In the rows, 128 means zero.
Each path below is one point turned by a fixed rotation once a step. After each direction that follows a path, write how fast that rotation turns it, in degrees per step (0 if it stays still).
Each turn is a multiple of 5 degrees from 10 to 175, or 0.
Each row of a path follows its step; steps can be skipped.
path 1
step 5: [130 127 134 122 135 123 133 119 120 138 145 135 122 128 117 141 141 136
 133 126 126 129 128 133 126 125 136 135 139 137 131 133 116 114 121 130
 139 128 131 116 120 125 116 139]
step 6: [142 125 136 121 134 128 133 117 129 126 132 135 129 120 118 122 131 124
 121 113 124 125 129 126 116 135 128 119 130 132 115 130 134 125 130 130
 139 139 138 119 133 113 143 114]
step 7: [119 119 125 131 121 130 115 119 128 125 135 133 132 129 135 118 127 115
 135 128 127 109 138 128 119 141 114 125 129 129 127 126 131 124 128 146
 112 123 136 138 136 121 127 127]
step 9: [125 141 137 120 133 129 136 137 122 127 145 120 140 125 129 131 126 133
 114 148 125 130 130 124 140 138 139 129 142 141 141 134 132 128 124 124
 126 132 132 126 122 132 128 126]
step 11: [129 129 133 140 114 125 134 106 136 124 122 130 119 142 126 115 142 129
 122 126 129 116 128 127 115 122 126 124 136 142 126 127 118 129 128 127
 125 134 121 130 126 115 128 132]
step 13: [130 118 140 116 139 135 118 127 126 128 137 131 138 123 119 145 130 127
 125 127 124 127 121 127 116 135 118 127 127 139 140 130 135 121 131 129
 129 127 134 111 136 129 133 112]
step 16: [121 142 125 125 140 123 133 129 132 134 144 134 123 137 119 124 137 134
 120 126 138 132 129 125 131 125 146 119 136 145 129 124 128 123 119 116
 121 142 128 130 130 133 120 138]
step 19: [121 131 116 138 123 130 118 116 122 125 127 135 142 116 129 134 126 136
 125 130 132 116 141 133 124 118 114 132 126 138 134 141 109 128 122 128
 117 130 127 122 128 119 135 128]
step 26: [131 140 140 130 119 118 127 112 117 118 138 136 135 116 122 130 119 119
 123 134 120 119 130 122 130 127 125 131 135 134 129 132 111 136 122 127
 120 116 120 142 131 123 125 128]
step 29: [139 127 119 125 123 147 131 129 132 117 134 131 105 126 128 121 130 117
 136 141 123 116 125 132 129 120 129 125 122 136 134 123 133 127 127 141
 125 140 135 126 125 121 126 118]
Speeds:
[132 127 123 129 125 127 127 130 130 128 125 130 126 123 127 131 127 129
 125 125 132 131 129 130 129 125 129 124 124 127 127 130 129 133 125 129
 129 133 132 128 128 127 130 126]  170
[131 129 131 128 129 127 129 129 133 126 127 128 129 127 124 130 129 127
 126 123 126 132 121 126 126 126 125 126 128 133 129 127 128 128 129 123
 126 126 126 130 132 126 129 129]  145
[124 125 126 126 132 130 132 128 127 127 131 127 126 128 131 128 125 125
 125 122 127 131 131 128 132 130 128 126 129 130 124 124 130 128 127 130
 126 126 133 129 129 127 128 131]  45
[125 128 128 131 135 125 131 129 131 127 129 133 133 126 127 127 127 130
 128 129 128 128 126 124 129 125 129 127 131 128 127 129 126 126 124 131
 131 128 128 124 126 133 128 126]  100
[127 127 133 126 126 127 134 129 123 127 130 127 128 125 131 134 132 128
 128 129 125 129 129 129 130 125 125 125 130 124 128 132 128 126 126 128
 130 129 127 130 132 128 128 126]  85
[126 132 127 126 123 128 128 130 128 127 127 131 128 123 127 128 130 128
 126 128 132 129 127 128 128 132 125 129 131 126 129 128 129 122 126 130
 127 127 129 130 127 129 129 136]  155
[129 126 132 125 128 129 130 131 130 128 131 130 127 130 130 124 128 131
 129 130 131 127 125 128 127 130 123 129 123 126 124 128 121 129 128 129
 125 132 131 125 132 128 127 129]  65
path 2
step 6: [124 122 118 128 135 131 129 123 123 142 131 117 105 132 133 125 142 134
 120 133 125 131 128 120 125 122 138 133 124 112 131 121 140 112 128 122
 129 131 127 122 136 119 142 136]
step 9: [137 127 120 128 127 126 129 116 119 143 127 120 113 127 140 121 121 132
 135 123 128 127 123 126 109 125 145 125 139 124 135 132 137 138 131 136
 117 120 132 118 134 124 135 142]
step 11: [132 124 123 141 120 132 137 140 128 132 126 124 123 112 123 121 114 138
 130 140 115 141 139 119 123 121 130 129 122 130 133 142 141 139 136 117
 133 129 121 123 130 117 135 128]
step 12: [134 133 137 118 138 124 129 124 117 131 132 129 110 126 137 114 130 132
 124 115 129 135 130 110 120 122 143 131 136 122 134 124 125 129 128 128
 128 127 130 113 118 150 118 129]
step 14: [129 125 122 136 136 128 131 133 135 129 132 114 121 123 146 126 111 139
 143 138 120 148 136 129 127 129 132 136 135 131 142 119 118 136 126 119
 133 130 120 122 121 132 128 121]
step 17: [129 130 117 142 134 105 130 123 131 132 130 134 121 130 128 127 116 143
 137 133 121 131 131 122 131 130 126 130 124 106 141 122 128 114 129 116
 129 126 113 124 127 136 126 129]
step 19: [124 127 124 125 135 130 123 129 132 132 128 134 118 134 131 141 115 121
 144 133 123 130 120 136 126 139 131 124 107 116 134 146 123 132 118 134
 137 142 119 129 129 136 140 131]
step 26: [133 126 124 130 138 117 143 118 139 143 133 138 134 129 129 123 126 142
 121 139 119 140 133 119 126 121 125 118 126 119 135 109 137 129 124 122
 133 133 135 127 136 117 128 118]
step 29: [143 131 123 149 144 133 144 129 129 135 128 124 126 133 123 120 122 136
 141 133 126 139 132 129 111 127 132 108 137 124 128 131 141 131 127 129
 132 128 129 138 131 128 123 125]
step 30: [120 141 126 117 117 126 121 126 119 149 119 125 125 134 124 114 122 128
 126 132 128 135 123 129 120 131 136 132 126 125 129 140 128 134 119 135
 135 126 129 109 129 147 131 144]
Speeds:
[126 126 130 125 129 129 130 127 127 127 129 125 128 126 130 131 128 126
 122 127 123 132 133 127 131 128 127 131 131 131 128 124 125 128 122 125
 126 127 125 129 128 127 127 125]  35
[128 130 128 125 127 130 126 128 134 134 127 129 130 122 127 123 127 131
 126 129 126 127 127 124 131 125 127 131 130 128 127 128 128 126 126 131
 128 132 127 129 128 123 128 131]  70
[127 129 128 128 127 127 127 126 127 132 128 130 124 130 122 130 128 126
 132 129 120 126 129 131 128 126 129 125 129 128 126 128 131 128 126 131
 123 127 125 131 128 129 126 130]  35
[126 126 131 123 130 131 130 128 124 131 126 128 133 127 124 133 129 126
 127 130 130 128 124 129 128 126 125 128 128 129 128 130 126 128 128 132
 130 125 124 125 126 132 131 129]  125
[131 126 131 127 126 124 129 127 130 131 127 122 130 125 128 127 126 127
 129 133 130 126 131 131 125 123 128 127 126 126 130 129 127 126 128 124
 130 126 129 133 125 129 125 125]  120
[131 126 129 133 126 131 130 130 127 128 125 122 127 125 129 129 126 130
 126 124 128 128 126 130 128 128 127 126 134 131 127 133 130 129 132 129
 124 125 127 131 130 125 127 129]  160
[130 130 125 131 131 128 127 131 125 128 130 131 131 126 125 127 123 128
 127 135 130 130 130 128 132 128 126 125 131 129 130 124 127 130 131 125
 126 130 126 130 129 130 130 129]  120
path 3
step 0: [127 137 127 125 127 112 134 122 132 120 113 118 123 131 125 126 139 125
 118 128 130 125 119 134 113 118 145 144 133 108 122 138 137 119 113 130
 128 131 131 123 136 131 121 130]
step 1: [128 130 139 126 130 135 129 118 144 142 125 124 117 136 122 146 129 129
 142 137 135 125 121 125 117 129 130 120 123 118 132 134 123 128 131 142
 138 120 110 126 138 141 135 138]
step 3: [137 132 144 129 130 123 122 126 131 123 125 143 125 151 129 137 127 138
 133 138 127 125 123 118 134 127 131 139 143 132 127 135 134 131 141 113
 130 136 136 133 141 117 114 129]
step 4: [129 119 133 135 125 144 122 127 122 115 123 130 132 134 126 128 129 124
 136 122 116 142 120 116 133 118 127 142 112 119 142 130 115 125 137 129
 134 114 133 139 141 124 141 128]
step 14: [124 124 148 125 129 138 120 132 128 118 110 120 127 124 131 130 127 133
 126 140 123 126 116 119 133 120 123 143 125 113 131 122 133 119 140 144
 124 112 136 133 126 118 130 135]
step 16: [124 133 124 121 137 116 132 118 146 124 129 126 130 132 127 145 130 138
 141 135 137 143 133 117 118 116 140 118 131 119 131 135 137 117 137 126
 138 122 116 127 128 133 136 134]
step 21: [128 140 128 129 124 121 131 134 131 122 132 137 134 123 127 134 126 139
 147 121 139 144 129 125 122 123 139 131 115 120 129 145 131 115 135 147
 137 126 128 114 130 120 131 137]
step 23: [146 135 138 119 137 121 122 124 129 140 141 131 123 148 138 140 123 129
 122 125 123 134 117 122 132 120 119 136 123 139 135 133 128 129 124 132
 130 122 107 129 124 120 132 118]
step 28: [135 126 150 126 136 131 124 125 128 137 130 152 129 141 132 142 129 135
 130 129 130 121 120 119 137 131 121 133 131 134 133 130 124 144 127 140
 134 123 117 117 140 123 123 137]
step 30: [139 137 126 120 119 125 125 125 125 130 113 124 125 138 136 131 139 136
 119 130 120 132 119 118 135 107 142 138 140 114 132 134 129 135 134 120
 126 134 142 129 137 131 141 121]
Speeds:
[127 124 127 126 128 129 131 131 129 131 129 130 132 129 128 130 131 129
 127 124 131 124 130 125 130 135 129 127 129 125 131 131 127 128 127 131
 129 128 131 128 124 126 129 131]  110
[131 131 126 128 126 127 131 132 130 124 132 125 132 129 128 128 130 127
 126 125 127 130 127 131 132 125 127 130 130 129 129 130 121 127 125 130
 126 126 127 125 132 128 126 130]  170
[130 135 124 129 127 127 130 128 128 123 129 132 128 128 133 129 130 123
 131 128 127 125 130 129 126 129 132 131 127 128 129 128 127 130 133 127
 129 126 130 132 127 126 129 127]  80
[129 127 133 125 126 127 123 131 127 123 129 127 130 130 129 126 125 128
 127 131 124 126 127 126 132 128 127 132 127 129 131 127 128 131 127 126
 128 132 128 133 125 129 129 131]  70
[135 124 129 125 128 131 128 130 129 128 127 126 124 130 130 129 126 129
 131 127 126 127 131 133 124 130 128 127 121 131 129 130 126 125 126 126
 130 128 131 127 130 127 131 129]  130
[122 125 126 128 128 128 128 128 129 128 125 128 128 122 129 129 125 129
 126 127 122 127 131 130 128 125 126 128 125 123 127 127 124 127 126 127
 131 125 131 131 126 126 123 126]  145
[125 129 126 126 131 128 131 129 131 129 129 126 123 129 131 128 127 133
 129 130 129 129 131 125 127 128 127 132 128 129 129 130 125 134 128 131
 131 134 127 129 131 126 126 126]  145
path 4
step 0: [140 136 116 120 119 127 142 123 123 131 124 124 128 124 124 131 146 136
 130 119 120 116 126 120 131 126 131 119 136 133 110 120 128 126 123 135
 140 118 135 133 119 128 122 124]
step 3: [128 120 127 113 124 126 136 119 131 122 127 135 131 132 112 123 129 124
 145 127 117 133 132 117 141 130 122 123 133 129 115 144 126 127 131 135
 129 120 135 130 123 132 108 125]
step 9: [120 117 113 135 125 130 138 122 123 122 132 129 134 128 111 132 138 129
 134 120 115 123 123 136 128 119 118 111 138 124 130 138 117 131 139 133
 126 119 123 132 120 123 120 122]
step 13: [138 122 121 116 119 125 137 126 119 128 121 117 126 125 127 135 129 136
 136 124 119 116 131 122 135 134 117 122 142 143 117 123 131 135 131 128
 133 115 143 133 123 140 122 128]
step 15: [128 120 123 122 123 125 140 119 132 130 126 129 136 124 120 123 115 142
 147 117 120 124 126 125 131 130 129 110 133 117 124 143 128 132 133 124
 135 133 128 120 113 126 117 135]
step 16: [117 119 124 125 125 127 147 112 134 136 130 138 129 135 111 132 132 119
 143 125 124 127 136 130 131 128 122 121 131 131 123 139 129 122 134 131
 136 126 142 138 114 133 120 130]
step 18: [124 129 115 126 114 120 138 118 132 126 119 133 122 112 132 139 135 139
 128 129 124 118 121 127 133 141 128 121 135 127 122 122 119 132 124 131
 134 124 133 130 107 126 120 119]
step 23: [126 129 121 134 125 129 131 119 131 138 124 129 137 122 132 122 132 133
 141 123 118 111 124 120 129 132 129 119 128 131 125 129 126 118 140 140
 140 119 142 128 113 132 108 133]
step 28: [113 121 120 132 123 131 145 113 128 130 136 124 137 126 123 135 125 138
 137 122 119 120 123 138 128 125 124 109 136 126 118 136 123 125 131 132
 142 129 123 126 118 119 122 129]
step 30: [138 123 115 130 119 129 133 110 133 128 121 134 126 121 125 118 148 127
 125 131 116 122 119 128 130 120 132 125 124 124 125 132 118 127 133 129
 132 126 135 125 112 129 116 111]
Speeds:
[125 128 133 121 126 127 127 129 131 122 130 130 127 125 132 127 129 131
 127 130 126 132 123 126 130 129 126 128 129 127 126 127 125 127 126 126
 125 125 128 125 128 127 126 125]  95
[127 129 128 131 126 132 130 129 131 123 134 132 126 127 130 126 132 127
 127 125 128 126 130 129 123 126 129 131 129 132 125 129 128 124 131 130
 131 127 126 129 125 127 128 130]  155
[129 130 131 126 126 125 129 130 126 130 131 128 125 129 126 127 128 134
 130 125 130 127 126 129 129 123 123 129 126 129 133 132 128 128 124 130
 134 127 126 128 130 129 129 126]  55
[126 128 133 131 127 128 127 126 128 132 125 128 128 128 131 124 129 131
 127 129 126 129 126 128 121 128 128 131 126 131 129 127 123 131 131 129
 127 129 133 129 130 133 128 131]  115
[123 127 128 128 125 122 133 127 129 131 128 132 127 125 128 130 125 125
 130 131 129 126 130 128 125 126 128 130 129 127 127 129 125 130 129 125
 129 130 128 127 128 123 134 128]  35
